Look-ups in named tables: a row name and a column name give one cell, copied from the table.

Table gilelu
	tes	zubemip	gif	giz	rek	bikurev	seluro
libilu	8	3	2	-35	1	53	9
rugol	6	16	-12	-94	0	11	8
nezabuv	21	-6	-3	39	11	-59	-5
buvisep	8	9	0	-4	17	-45	1
mek	-1	-6	31	-62	-3	63	0

What is the rek of nezabuv in gilelu? 11
What is the seluro of mek in gilelu? 0
What is the bikurev of libilu in gilelu? 53
What is the zubemip of mek in gilelu? -6
What is the rek of libilu in gilelu? 1
What is the zubemip of nezabuv in gilelu? -6
What is the gif of nezabuv in gilelu? -3
What is the gif of mek in gilelu? 31
What is the rek of rugol in gilelu? 0
What is the gif of libilu in gilelu? 2
What is the rek of buvisep in gilelu? 17
What is the tes of nezabuv in gilelu? 21
What is the seluro of buvisep in gilelu? 1

zin
|  | gunebib | nozir | vis | buzi | pubob | pav | rad | tatamub | kulike | mupok |
|---|---|---|---|---|---|---|---|---|---|---|
| rin | 128 | 168 | 141 | 192 | 59 | 140 | 61 | 138 | 109 | 190 |
| siz | 153 | 113 | 141 | 90 | 223 | 142 | 221 | 143 | 173 | 91 |
| pob | 154 | 114 | 140 | 89 | 223 | 142 | 220 | 144 | 172 | 91 |
| runivuz | 128 | 167 | 142 | 192 | 59 | 140 | 62 | 138 | 110 | 190 |
| bunuki | 152 | 113 | 141 | 91 | 220 | 141 | 220 | 142 | 173 | 91 |
| rav | 128 | 168 | 141 | 192 | 59 | 140 | 61 | 138 | 109 | 191 |
| zosezer | 129 | 168 | 141 | 190 | 61 | 140 | 62 | 139 | 109 | 190 |
| potokez | 127 | 164 | 143 | 192 | 60 | 140 | 66 | 136 | 112 | 187 |

siz, buzi => 90
pob, gunebib => 154
zosezer, pav => 140
zosezer, pubob => 61
potokez, pubob => 60
rin, vis => 141
rin, mupok => 190
zosezer, kulike => 109
rin, kulike => 109
runivuz, gunebib => 128
potokez, vis => 143

ven =
	lapusud	litozep	neke	namaz	bizoso	bigopaf	feme	sasaka	diz
duvati	73	38	45	55	71	10	31	78	46
gasi	76	50	39	42	67	19	17	88	54
led	67	68	34	23	56	34	16	81	68
valina	48	64	36	25	40	54	28	57	59
lisete	56	32	47	58	58	26	43	56	37
ludo	48	45	43	43	45	43	39	50	45
zorez	70	60	35	32	58	32	13	85	59
pimi	55	64	37	27	49	42	28	64	62

neke of gasi = 39
namaz of duvati = 55
litozep of led = 68
sasaka of gasi = 88
namaz of gasi = 42
lapusud of ludo = 48
bigopaf of ludo = 43
neke of duvati = 45
litozep of ludo = 45
bigopaf of gasi = 19

gam:
,duput,giz,finif,relutov
tuzego,171,-340,8,-505
tero,-116,-254,-305,893
tomipi,-36,-27,-42,-20
sep,-190,-203,-78,-45
fot,220,300,78,36
tuku,376,323,37,284
luk,-544,-474,-48,-421
keri,-13,-17,-42,-6
sur,17,51,57,-264
fumeres,-161,-129,-4,-113
tasapa,18,60,65,-291
lufino,77,-142,6,-206

duput of tuzego is 171
giz of keri is -17
finif of tasapa is 65
finif of tomipi is -42
duput of sep is -190
giz of fot is 300
relutov of tero is 893
giz of tuku is 323
giz of lufino is -142
giz of tasapa is 60
relutov of sur is -264
finif of luk is -48
relutov of sep is -45
giz of tomipi is -27
Row with the largest finif: fot

Table kitodu
|  | vur | tuv | keki | lupunup | das | tamupid | furig | zesanu | delub |
|---|---|---|---|---|---|---|---|---|---|
| bado | 47.356 | 61.871 | 53.918 | 70.780 | 79.608 | 18.217 | 90.402 | 66.676 | 74.341 |
| kani | 57.977 | 67.811 | 78.653 | 60.223 | 50.815 | 57.696 | 80.265 | 62.177 | 66.653 |
| fetat | 59.972 | 58.971 | 66.490 | 56.515 | 56.919 | 45.961 | 72.526 | 56.850 | 52.089 |
| binad | 72.514 | 71.784 | 60.112 | 61.465 | 59.688 | 70.586 | 33.456 | 55.260 | 58.605 |
| mag | 65.395 | 65.477 | 49.742 | 59.967 | 47.465 | 43.861 | 93.647 | 52.417 | 48.991 |
| vel | 67.096 | 71.405 | 30.743 | 71.548 | 63.482 | 68.623 | 92.646 | 62.602 | 48.082 |
| kebega | 70.316 | 65.635 | 58.696 | 47.242 | 56.652 | 61.668 | 15.026 | 55.168 | 63.381 |
| keka | 43.912 | 67.630 | 41.163 | 64.684 | 63.963 | 63.220 | 74.751 | 54.480 | 58.734 |
| lud | 61.334 | 53.273 | 68.286 | 61.778 | 72.928 | 54.663 | 30.539 | 70.400 | 65.868 |
| ditepo | 44.828 | 47.680 | 56.826 | 63.520 | 76.675 | 51.528 | 42.111 | 69.832 | 70.367 |
| gano | 57.329 | 66.055 | 55.569 | 76.045 | 56.836 | 71.435 | 17.606 | 58.097 | 58.760 |

What is the furig of kani in kitodu?
80.265
What is the tamupid of bado in kitodu?
18.217
What is the tuv of keka in kitodu?
67.630
What is the delub of kebega in kitodu?
63.381
What is the lupunup of bado in kitodu?
70.780
What is the das of kebega in kitodu?
56.652
What is the tamupid of ditepo in kitodu?
51.528
Row with the largest furig: mag

